128 stands for zero in the data rows.
Here are some points:
[164, 124, 129, 112, 141, 106, 78, 157, 122, 94, 117, 90, 122, 142, 132, 117, 136, 156, 87, 77, 127, 106, 154, 116, 150]
[95, 139, 115, 143, 119, 152, 149, 87, 145, 119, 151, 120, 121, 135, 94, 105, 153, 152, 177, 123, 125, 144, 120, 127, 111]
[166, 126, 119, 167, 156, 160, 165, 77, 51, 141, 146, 76, 46, 170, 85, 139, 106, 95, 137, 76, 57, 40, 130, 115, 97]
[156, 125, 99, 123, 129, 139, 63, 187, 150, 42, 111, 72, 172, 148, 126, 90, 200, 213, 125, 82, 169, 135, 169, 118, 188]
[84, 132, 113, 111, 129, 138, 64, 188, 186, 68, 133, 130, 209, 121, 125, 91, 204, 213, 103, 123, 207, 187, 133, 120, 181]
[109, 106, 108, 153, 147, 167, 109, 178, 122, 75, 119, 40, 149, 172, 100, 101, 201, 215, 105, 84, 169, 91, 159, 132, 155]
[52, 145, 102, 170, 144, 197, 204, 0, 137, 158, 200, 164, 99, 115, 91, 77, 153, 112, 221, 202, 133, 157, 94, 177, 110]
[106, 155, 154, 126, 144, 145, 145, 61, 129, 197, 141, 181, 88, 104, 165, 147, 97, 61, 167, 188, 88, 144, 98, 127, 85]
[180, 131, 146, 104, 137, 77, 118, 104, 94, 168, 84, 127, 88, 114, 170, 153, 58, 71, 93, 114, 61, 93, 131, 118, 81]
[129, 129, 116, 127, 143, 148, 144, 99, 145, 140, 151, 160, 137, 130, 116, 102, 143, 140, 135, 127, 141, 147, 107, 141, 128]
[163, 135, 107, 110, 130, 112, 77, 191, 140, 94, 110, 115, 182, 153, 116, 103, 135, 164, 110, 107, 161, 148, 158, 98, 173]
[170, 123, 150, 111, 100, 77, 165, 120, 115, 179, 124, 158, 109, 114, 145, 193, 66, 74, 105, 144, 86, 113, 122, 138, 53]
[64, 121, 109, 129, 124, 163, 104, 155, 167, 93, 150, 113, 166, 100, 109, 66, 213, 195, 153, 146, 181, 157, 126, 137, 187]
[86, 106, 126, 136, 112, 201, 171, 110, 125, 121, 174, 106, 109, 156, 112, 122, 189, 167, 160, 156, 155, 163, 123, 156, 146]
[83, 118, 97, 144, 128, 176, 121, 142, 153, 88, 133, 67, 134, 154, 83, 79, 187, 204, 123, 117, 167, 126, 140, 139, 176]
[115, 109, 132, 157, 141, 155, 192, 76, 116, 87, 161, 104, 138, 151, 106, 137, 160, 144, 158, 109, 147, 89, 139, 164, 117]
[176, 82, 123, 155, 152, 102, 147, 123, 45, 116, 111, 46, 67, 158, 94, 148, 101, 104, 91, 64, 58, 28, 164, 128, 102]
[119, 157, 174, 99, 93, 49, 122, 131, 130, 191, 111, 174, 156, 88, 191, 159, 98, 92, 92, 181, 130, 169, 127, 129, 99]
[125, 117, 84, 170, 143, 202, 114, 127, 129, 53, 155, 45, 80, 184, 59, 54, 216, 210, 166, 77, 124, 101, 153, 117, 145]
[204, 81, 124, 157, 157, 134, 174, 85, 46, 154, 111, 47, 13, 189, 73, 126, 92, 109, 102, 55, 60, 17, 147, 128, 68]
[169, 125, 128, 117, 118, 97, 93, 217, 117, 117, 100, 89, 106, 135, 154, 129, 114, 139, 72, 130, 122, 107, 156, 112, 159]
[145, 120, 124, 124, 121, 105, 140, 95, 118, 152, 116, 147, 101, 115, 155, 164, 87, 97, 128, 110, 85, 98, 111, 131, 77]
[132, 133, 154, 145, 148, 121, 175, 53, 62, 203, 142, 148, 60, 120, 126, 175, 84, 47, 108, 102, 54, 77, 105, 105, 22]
[80, 142, 101, 132, 152, 191, 125, 145, 158, 62, 166, 101, 192, 152, 86, 87, 216, 190, 163, 95, 175, 128, 141, 118, 191]
[102, 123, 133, 154, 116, 157, 176, 45, 123, 176, 177, 203, 110, 114, 123, 125, 153, 113, 182, 160, 126, 166, 89, 148, 67]
[61, 131, 131, 156, 140, 164, 167, 46, 143, 132, 180, 138, 126, 152, 100, 97, 176, 131, 198, 192, 145, 176, 118, 183, 122]
[135, 110, 124, 172, 154, 151, 186, 86, 57, 166, 142, 105, 70, 161, 91, 161, 106, 79, 112, 93, 63, 47, 119, 123, 79]
[150, 180, 148, 101, 105, 32, 101, 195, 181, 161, 80, 179, 192, 58, 202, 148, 65, 83, 79, 177, 134, 165, 128, 122, 137]
Here are 12 more points, each followed by its number:
[145, 128, 145, 68, 131, 91, 114, 151, 166, 107, 106, 142, 158, 113, 152, 157, 98, 109, 100, 125, 132, 147, 119, 127, 176] 0
[169, 111, 99, 102, 125, 129, 64, 207, 146, 70, 77, 74, 142, 141, 118, 93, 149, 220, 70, 46, 166, 97, 151, 100, 198] 1
[121, 119, 101, 151, 133, 171, 82, 173, 147, 43, 125, 60, 154, 168, 100, 74, 206, 220, 117, 76, 187, 134, 143, 139, 206] 2
[79, 100, 102, 141, 101, 159, 95, 163, 191, 75, 120, 121, 193, 113, 92, 84, 221, 238, 194, 143, 206, 191, 131, 149, 196] 3
[86, 150, 100, 162, 151, 177, 137, 91, 135, 101, 170, 121, 147, 134, 83, 55, 216, 180, 173, 116, 181, 151, 125, 146, 157] 4
[169, 160, 160, 93, 122, 46, 108, 185, 120, 176, 79, 165, 155, 82, 198, 195, 42, 46, 55, 146, 79, 104, 131, 104, 106] 5
[127, 133, 158, 75, 97, 65, 80, 199, 172, 138, 96, 196, 181, 71, 187, 146, 108, 116, 85, 163, 169, 168, 108, 109, 153] 6
[95, 112, 125, 167, 147, 168, 182, 67, 50, 174, 149, 96, 55, 145, 97, 147, 143, 102, 136, 85, 56, 45, 141, 112, 77] 7
[140, 132, 172, 123, 112, 93, 177, 72, 122, 189, 104, 161, 110, 124, 158, 170, 62, 42, 144, 186, 89, 146, 122, 157, 73] 8
[84, 130, 115, 95, 109, 165, 97, 152, 190, 70, 134, 137, 196, 111, 134, 90, 210, 201, 166, 152, 218, 213, 112, 146, 214] 9
[137, 154, 131, 91, 104, 83, 118, 173, 171, 126, 117, 183, 204, 113, 156, 129, 113, 117, 125, 184, 174, 199, 126, 138, 152] 10
[135, 133, 161, 99, 103, 59, 155, 127, 81, 195, 102, 155, 109, 106, 165, 203, 55, 44, 79, 140, 70, 99, 127, 109, 93] 11
Which three of these numbered points are nearest to each point below, ignoring the 3 directions in which the first points spread most? Their numbers follow each, nearest first.
[125, 162, 150, 82, 120, 64, 123, 148, 181, 154, 125, 208, 193, 67, 179, 160, 74, 77, 85, 171, 149, 182, 119, 149, 138] > 0 5 10
[141, 167, 139, 80, 120, 81, 121, 153, 190, 147, 114, 192, 179, 85, 173, 114, 98, 98, 111, 190, 162, 192, 118, 146, 144] > 10 2 8
[94, 129, 80, 148, 130, 193, 129, 86, 154, 92, 162, 99, 118, 144, 74, 60, 180, 209, 148, 87, 159, 118, 108, 136, 151] > 1 2 4
[104, 79, 85, 139, 127, 152, 31, 219, 175, 33, 113, 100, 192, 127, 121, 75, 202, 240, 145, 101, 202, 153, 149, 131, 225] > 3 6 2
[202, 109, 135, 115, 112, 107, 94, 192, 84, 122, 69, 67, 123, 149, 138, 159, 94, 130, 96, 80, 111, 79, 149, 97, 158] > 9 2 8
[112, 131, 134, 115, 139, 119, 117, 155, 104, 134, 106, 125, 132, 121, 149, 137, 131, 124, 91, 88, 107, 93, 163, 98, 138] > 7 5 11
[137, 117, 105, 111, 118, 132, 75, 185, 149, 81, 105, 94, 173, 134, 125, 110, 165, 189, 127, 110, 167, 142, 146, 121, 198] > 9 2 6
[146, 123, 182, 135, 127, 93, 209, 31, 75, 222, 118, 157, 57, 135, 139, 191, 37, 3, 148, 182, 39, 106, 112, 151, 31] > 8 10 2
[176, 90, 127, 105, 161, 100, 59, 161, 135, 79, 80, 89, 151, 137, 112, 114, 137, 179, 77, 26, 136, 95, 149, 93, 138] > 1 4 6
[101, 143, 110, 164, 151, 185, 165, 63, 105, 128, 176, 117, 100, 144, 76, 76, 183, 145, 172, 121, 127, 109, 116, 144, 111] > 4 2 5
[160, 139, 153, 158, 138, 122, 183, 89, 72, 203, 125, 148, 75, 119, 141, 189, 70, 52, 118, 123, 54, 73, 116, 121, 59] > 5 2 7
[105, 139, 103, 154, 159, 168, 132, 55, 119, 105, 140, 70, 103, 148, 80, 87, 188, 162, 145, 64, 113, 90, 120, 119, 138] > 4 2 1
[180, 107, 143, 104, 136, 81, 139, 139, 91, 181, 96, 201, 118, 107, 164, 184, 65, 69, 97, 129, 108, 115, 127, 99, 87] > 6 9 10
[183, 127, 170, 96, 131, 61, 100, 155, 118, 146, 64, 126, 118, 124, 181, 174, 61, 78, 98, 137, 105, 114, 147, 120, 103] > 8 9 2
[65, 134, 106, 150, 152, 169, 152, 71, 149, 141, 181, 170, 120, 128, 105, 124, 143, 97, 200, 181, 118, 162, 88, 145, 114] > 5 6 2
[79, 128, 110, 147, 121, 178, 166, 62, 163, 142, 197, 188, 157, 113, 112, 116, 159, 131, 220, 206, 152, 201, 102, 175, 144] > 10 9 2
[216, 92, 125, 80, 127, 60, 52, 236, 79, 90, 41, 51, 115, 142, 168, 159, 106, 138, 32, 42, 84, 44, 179, 84, 155] > 9 6 11
[86, 142, 113, 187, 118, 192, 156, 69, 120, 99, 197, 92, 103, 163, 62, 97, 193, 167, 195, 128, 134, 134, 114, 160, 149] > 2 4 5
[130, 132, 83, 176, 173, 194, 160, 72, 71, 107, 157, 61, 67, 198, 50, 100, 170, 125, 144, 60, 86, 63, 139, 101, 89] > 4 5 2
[110, 116, 122, 166, 159, 159, 158, 74, 86, 150, 151, 119, 52, 142, 99, 147, 102, 74, 168, 120, 53, 70, 107, 119, 83] > 5 6 2
[163, 107, 122, 127, 139, 109, 84, 171, 111, 112, 109, 89, 130, 139, 142, 146, 115, 145, 79, 83, 129, 105, 148, 117, 138] > 2 6 9
[129, 142, 169, 138, 144, 111, 185, 46, 100, 192, 142, 179, 97, 98, 152, 177, 90, 37, 154, 161, 69, 121, 103, 139, 58] > 5 2 9
[159, 114, 127, 89, 139, 90, 41, 196, 194, 70, 78, 127, 205, 104, 152, 98, 147, 195, 88, 86, 185, 162, 132, 110, 181] > 1 2 9
[110, 134, 161, 93, 105, 93, 111, 136, 182, 123, 114, 173, 183, 99, 166, 127, 120, 128, 142, 196, 189, 215, 123, 150, 142] > 8 9 10
[135, 111, 128, 104, 115, 143, 120, 151, 122, 115, 122, 131, 115, 131, 123, 110, 144, 130, 147, 153, 136, 145, 144, 129, 159] > 9 6 10
[192, 89, 117, 140, 157, 136, 159, 98, 63, 142, 109, 60, 46, 173, 73, 118, 91, 124, 100, 45, 74, 29, 142, 129, 80] > 1 2 4
[140, 129, 108, 163, 140, 158, 88, 145, 123, 51, 146, 60, 129, 174, 89, 101, 181, 191, 148, 62, 140, 103, 139, 121, 184] > 2 4 9
[190, 150, 170, 58, 91, 45, 111, 232, 150, 128, 60, 114, 155, 117, 190, 172, 72, 90, 39, 142, 133, 140, 153, 109, 145] > 8 10 9
[146, 129, 127, 97, 106, 120, 110, 165, 174, 111, 125, 141, 173, 110, 132, 122, 158, 166, 120, 114, 167, 149, 124, 129, 181] > 9 1 6
[199, 105, 129, 123, 105, 106, 114, 164, 84, 129, 71, 93, 72, 142, 170, 159, 48, 131, 80, 71, 104, 40, 141, 112, 91] > 1 2 9
[216, 127, 149, 70, 134, 78, 95, 211, 126, 96, 82, 115, 141, 109, 182, 151, 73, 121, 47, 86, 141, 96, 158, 106, 149] > 9 0 6
[159, 109, 99, 153, 138, 134, 50, 226, 145, 31, 111, 71, 179, 160, 123, 100, 148, 207, 110, 64, 172, 114, 156, 109, 202] > 2 10 5
[170, 101, 105, 107, 140, 138, 104, 171, 85, 117, 114, 101, 97, 135, 132, 157, 106, 123, 68, 68, 102, 67, 134, 104, 142] > 6 5 9
[139, 116, 137, 124, 106, 125, 160, 105, 111, 144, 119, 125, 128, 135, 129, 147, 123, 111, 156, 157, 121, 129, 137, 134, 133] > 8 10 9
[188, 112, 114, 111, 147, 94, 78, 198, 108, 95, 69, 66, 130, 144, 120, 117, 122, 153, 72, 55, 104, 90, 189, 95, 122] > 4 2 5
[118, 136, 136, 161, 160, 123, 152, 50, 122, 179, 140, 149, 99, 115, 141, 143, 65, 67, 139, 144, 80, 129, 113, 155, 89] > 2 5 4
[148, 118, 129, 108, 121, 105, 46, 234, 123, 67, 95, 99, 168, 142, 152, 111, 154, 192, 67, 87, 190, 116, 152, 97, 187] > 6 2 9
[220, 85, 134, 105, 122, 106, 57, 255, 69, 81, 48, 36, 94, 175, 150, 137, 132, 159, 57, 71, 127, 65, 195, 90, 166] > 9 8 6
[78, 132, 103, 146, 130, 205, 200, 34, 117, 156, 202, 152, 72, 147, 73, 98, 161, 104, 226, 185, 113, 154, 98, 163, 110] > 10 9 5
[132, 111, 75, 152, 140, 163, 44, 188, 134, 44, 118, 61, 148, 166, 103, 84, 198, 216, 126, 70, 148, 110, 157, 107, 187] > 2 5 4
[81, 127, 112, 159, 128, 177, 166, 71, 97, 124, 175, 88, 107, 168, 91, 129, 172, 129, 159, 142, 111, 139, 133, 156, 120] > 11 5 8
[176, 127, 111, 120, 110, 142, 71, 220, 145, 43, 121, 76, 154, 139, 148, 114, 175, 210, 106, 81, 169, 107, 168, 106, 201] > 9 2 6
[105, 166, 127, 113, 109, 138, 158, 121, 156, 157, 142, 180, 160, 119, 137, 128, 105, 98, 159, 187, 136, 167, 118, 135, 126] > 10 5 8
[100, 139, 124, 143, 141, 184, 162, 77, 140, 131, 158, 119, 137, 152, 67, 84, 182, 144, 189, 159, 151, 168, 107, 131, 161] > 10 9 8
[114, 102, 141, 126, 112, 138, 110, 168, 118, 102, 120, 110, 140, 148, 124, 135, 149, 169, 135, 118, 163, 133, 143, 110, 138] > 6 11 9
[104, 112, 114, 151, 161, 175, 142, 91, 103, 122, 157, 124, 101, 153, 97, 119, 150, 120, 150, 104, 105, 90, 128, 121, 101] > 5 6 2
[171, 126, 167, 80, 114, 55, 104, 178, 129, 164, 85, 160, 156, 80, 194, 186, 86, 81, 80, 159, 116, 147, 134, 113, 118] > 9 6 5
[51, 112, 90, 183, 125, 217, 160, 45, 124, 127, 192, 120, 114, 158, 69, 90, 190, 182, 186, 135, 138, 140, 120, 150, 122] > 2 7 1
